T: rows in 4 groups, each row roughly a mix of its group's directions:
T (136 x 10):
[[-55  -9  22 -13 -50   1   4   3 -12  -6]
 [ 18  -6 -38  11 -24 -46 -21  26  20 -15]
 [  2  10  54  -3  23  36  26  -4  27  11]
 [ 13  12   5 -11  -1   8  35  43  52 -12]
 [ 16  -5  40  19  25  15  29 -11  48 -11]
 [  4  41  41  -8  -3  -1  26  28  25  30]
 [-11  45  40   8  -5   1  29   4  40  -9]
 [-35 -53   7   3 -20  -8 -21   1  -6 -38]
 [ 14  -7  20 -14  23 -12  38  41  43   3]
 [ -1 -35   3  20 -10 -33 -34 -25 -34 -26]
 [ -3   9   5   4  12  12 -27 -39 -62  -3]
 [ 34  49   3  36  10  -1  22   7  30   5]
 [ -4 -33 -57   1   1   1 -21 -10 -30 -26]
 [-17 -27 -23 -41  17   7 -16  43 -12  26]
 [ 12 -26   2  44  32 -25 -16 -38 -16  -5]
 [  2 -34 -61  12   8 -25  -9  10   5 -22]
 [  3  19  45  40  31  -5  17  -7  34  -8]
 [ 15  43  -1 -31 -40  21  -9 -12 -33  -5]
 [-25  27  33  -6  18  17  39  26  23 -24]
 [-13  38   4  15  52 -18  11  18  29 -17]
 [  9 -28  10 -18 -52  -3 -31   4 -22  32]
 [ 10 -10  48  22  23  10  -9 -52   5   2]
 [ 19  46   9  -6  20  25  15  12  34  36]
 [-11 -10 -10 -42 -18  20   2  44  -9 -40]
 [ 38  -1  26  39  11 -10  19 -12  45  10]
 [ 16 -38 -14 -19  16  42 -20   4 -32 -27]
 [ 43  -1  23  28  40  -1  -6 -36  13  13]
 [ 46 -29   6  30  23   2   5 -21  11 -38]
 [-35  18  40 -19   1  38 -23 -21 -12 -21]
 [ 20 -23 -14  49  45 -16   6   4  20 -13]
 [ -4 -21  10  22  -3 -11 -26 -58 -21  29]
 [ 18 -16 -62  17  -3 -21  -6   5   0 -35]
 [-21   6  25  18 -37  -6  -6 -24 -10 -53]
 [  3   8  -2  56  13 -12   6 -48  17 -19]
 [-19 -19 -18  22 -12 -14 -15 -30  -9 -58]
 [ -5 -29 -40 -18  -9  -6 -22  25 -39 -31]
 [  3  10  17  -1 -13 -15  36  24  40 -47]
 [ -7   4  11  11  40  19  -2 -59 -17 -19]
 [-20 -14  -4 -31 -24  -2  13  60  16 -18]
 [  1  23  22 -12  31  14  41  24  43   1]
 [-10  40 -14  13  -8 -27  14  38  35 -26]
 [ -3  23  52 -20   8  -4  10  34  18 -34]
 [ 42  41  19  12  13  -2  30  17  31  15]
 [ 21  18   8  23  30  -1  35 -17  15  50]
 [  6 -26  25   9  19  18 -28 -60   3  -2]
 [ 14  34  -4  31  40  -2 -13 -36  29 -11]
 [-44  -8  12 -26 -29   4  14  48   8 -10]
 [ -3  30 -51 -22  -1   4  19  44   0  13]
 [  8  -8  10 -15  -9  -6  -6   7  -9  75]
 [ 14 -19 -17  40  24 -39   5 -18   4 -39]
 [-25  29   4  -7 -32 -12  30  44  18  24]
 [-12  46 -12  20 -41 -35  16  -6  -4  21]
 [ 16 -19  16  -4   8  -2 -35 -20 -55  30]
 [-39 -13  -2 -41 -35  -3 -16  25 -29 -10]
 [ 17 -26 -42 -20  11  19 -21   4 -39  29]
 [ 11  16  44  18  13   6  31 -20  48   2]
 [-28 -44 -22 -29 -18   8 -22  18 -24 -25]
 [ -1  38   7 -25   2  12  33  34  42  13]
 [ 12  -8   1  42   0 -12 -14 -63  -8  10]
 [-20 -25  50 -11  12  30   2 -22 -36   6]
 [-33   3  24 -31  -7  15  28  36  33 -20]
 [  6  48 -51  23   7 -18  19   1  13  10]
 [ 22 -11 -20 -12  42  28 -20 -24 -14  39]
 [-13 -24 -32 -22 -25 -20 -10  47 -18 -22]
 [-14  61  36  -3  -8  26  22  -6   1  -6]
 [-14  14  -2 -25  -4  20  24  56  18 -32]
 [-14  16  55  14 -29 -13  13  -5  30 -25]
 [ 16 -13  51  18   5  -5   7 -17   0  52]
 [  5 -56  25   4  -7   6 -28 -25 -34  -4]
 [ -6 -49 -53   1   9 -24  -6   9 -11 -16]
 [  0  32 -31  27 -26 -49  -5  14  -2  21]
 [ 22   8  37 -24 -13  19  -1  21  -3  55]
 [ -8 -32  27 -25 -13   6  24  27  33 -37]
 [ -5 -30 -46 -21 -20   5 -22   0 -34 -29]
 [ 18 -46  -2 -15 -34 -17 -28 -27 -30  -4]
 [ 20 -31 -46   6   3 -15 -37   0 -37   3]
 [ 27 -41  23   2 -10   3 -44 -27 -16  21]
 [ -8  21 -38  -8 -22 -39 -22  32  17 -24]
 [ 12   0  17  15   5 -11  36  18  46 -44]
 [ -6  43 -16  -5 -12 -13  32  53   9   2]
 [ 37   2   1  -6   8  -3 -30  12 -32  53]
 [  6  21  51   0  16   7  27  11  36  31]
 [  5 -15  36 -45   1  46  11   4  11  20]
 [ 23  18  16  -8  19  23  16  -8   7  63]
 [ 12  28  16  -2 -13   2  36  34  40 -32]
 [-15 -44 -34  -4   2 -20 -33  -1 -40   3]
 [ 24  -2 -34  24  -1 -25 -15 -31 -18  44]
 [ -6  37   0 -23   3 -12  20  61  16  -1]
 [ 32 -14 -13   2   5  21 -32 -39 -45   2]
 [-21 -32 -17 -33 -19 -19 -27  40 -23  -4]
 [ -1 -39 -43 -14 -10 -18 -23   9 -27 -33]
 [ -7  39 -34  19  -5 -46  -2  24  22 -15]
 [  5  30  -3  47  21   0  22 -40  23  14]
 [ 24  28  15  -8  44  38  26   8  25  -1]
 [ 18  34 -38  -5  11  -5  15  20  51  -9]
 [ 50 -11   2  11  27  44   3   1   2 -32]
 [ -6 -27   3  -1  13  21 -27 -53 -38  -9]
 [-22 -39 -17 -25 -29  -6 -23  25 -22 -31]
 [-11   8 -10 -55  11  14   3  33  29 -28]
 [-19  37   9  -1  41  43   6 -30 -12  -1]
 [ 12 -10 -67   0  24  -4 -16   8 -28   4]
 [ -7 -41  34 -30  -2   6  24  19  19  36]
 [ 31 -32 -12  -6  16  31  -8   4 -20 -51]
 [ 25 -20  24  22 -20 -24 -17 -15  -7  53]
 [-16 -26 -34 -26 -30 -13 -21  31 -24 -27]
 [  0  42  20   5 -19  -7  21  21  39  38]
 [-24   8 -39   3  -2  -8 -32  -9 -21 -51]
 [ 25  25   3  44  27  -5  10 -45  14  10]
 [ 13 -32  26  26  20   0 -19 -47 -25  18]
 [-33 -27 -18 -43 -23   8 -14  32 -25   6]
 [ 12  13  -8  21  47   7 -27 -50  -7  -1]
 [ 28  16  -1   2  12  37   6 -38  -7 -48]
 [ 22   7  28  37  25   0   7 -46  23  22]
 [ -5 -37  21   4  -8  34 -14 -35 -45  -4]
 [ 18  43  33  11  -6  10  29   0  43  16]
 [ 11 -47 -27 -14 -13 -20 -40   5 -30   5]
 [ 23  18   0 -13  26  21  14  18  41  46]
 [ 11  43 -31  24  42   8  11 -31   4  -7]
 [-17  49   2  25  -3 -25  21  10  20 -39]
 [-10  19  -6  17 -44 -14  13 -22  -8  53]
 [ -3  24  54  30  -7  -6  16 -34  18  15]
 [-13  22  17  16  -6 -18  30  12  57 -25]
 [  9   3 -48  27   3 -28   4  16  17 -44]
 [ 11  27 -51  26  18 -32   6   7  25 -17]
 [ 15 -27 -43   4  20  -6 -35 -13 -42   7]
 [ 10  31  16  19  -1  -7  -7 -58  -7  36]
 [ -3  16 -48 -33  -9 -10   7  40  20 -23]
 [ 16  31  19 -13  28  14  29  42  32  -9]
 [ 12  19  -2   3   8   9  31  37  27 -53]
 [ 25 -15  22  34  41  13  10 -38  21 -10]
 [ -1  44  24  -2  11  22  33  15  44   8]
 [ 29   8  -3  17 -16 -43  11  43  24  25]
 [ -5  39  -8  -1  -5 -21  24  38  17  45]
 [-17  67  21 -11 -12  11  18 -16   8  14]
 [-13  27  29  26  -2 -16  17 -12  46 -35]
 [  4 -53 -13   9  29   0 -24 -43  10  -7]]

which group is each row in? (one row of each group first):
[-25  42   8 -39 -30 -15  -4  18 -31   9]	Z
[-15  36  24   1 -11 -10  35  23  48   9]	Q
[ -8 -35 -15  26  18 -22 -10 -31  30 -37]	F
[-12  18  37  -3 -15 -24   7  10 -12  60]	M

[-10   9   8  30  -9 -12  31  28  43 -38]	Z
[-22  38  58   3 -15  13   7   6  12  21]	M
[  8 -14 -38 -26  36  41   7  -3   5  31]	F
[ 21  14  50  23  24  11  21 -15  34 -15]	Z
[ -4  43  19 -17   4  18  33  26  42  13]	M
[ 13 -13  15  18  40 -15   1 -19  56  13]	F
[ 13  -8 -42  -9 -29 -16 -31  21 -42   8]	Q
[ -3  -2  23  30  38  -5   7 -57  12  -4]	Q
[ 19 -48  -8 -17 -12 -13 -48 -18 -20  13]	M
[ 19   0  19   2  15  39 -19 -41 -14  42]	Q
[  7 -41  13  15  15  32 -13 -43 -28 -17]	M
[-35  -5 -18 -18 -35   9  36  28   5 -35]	F
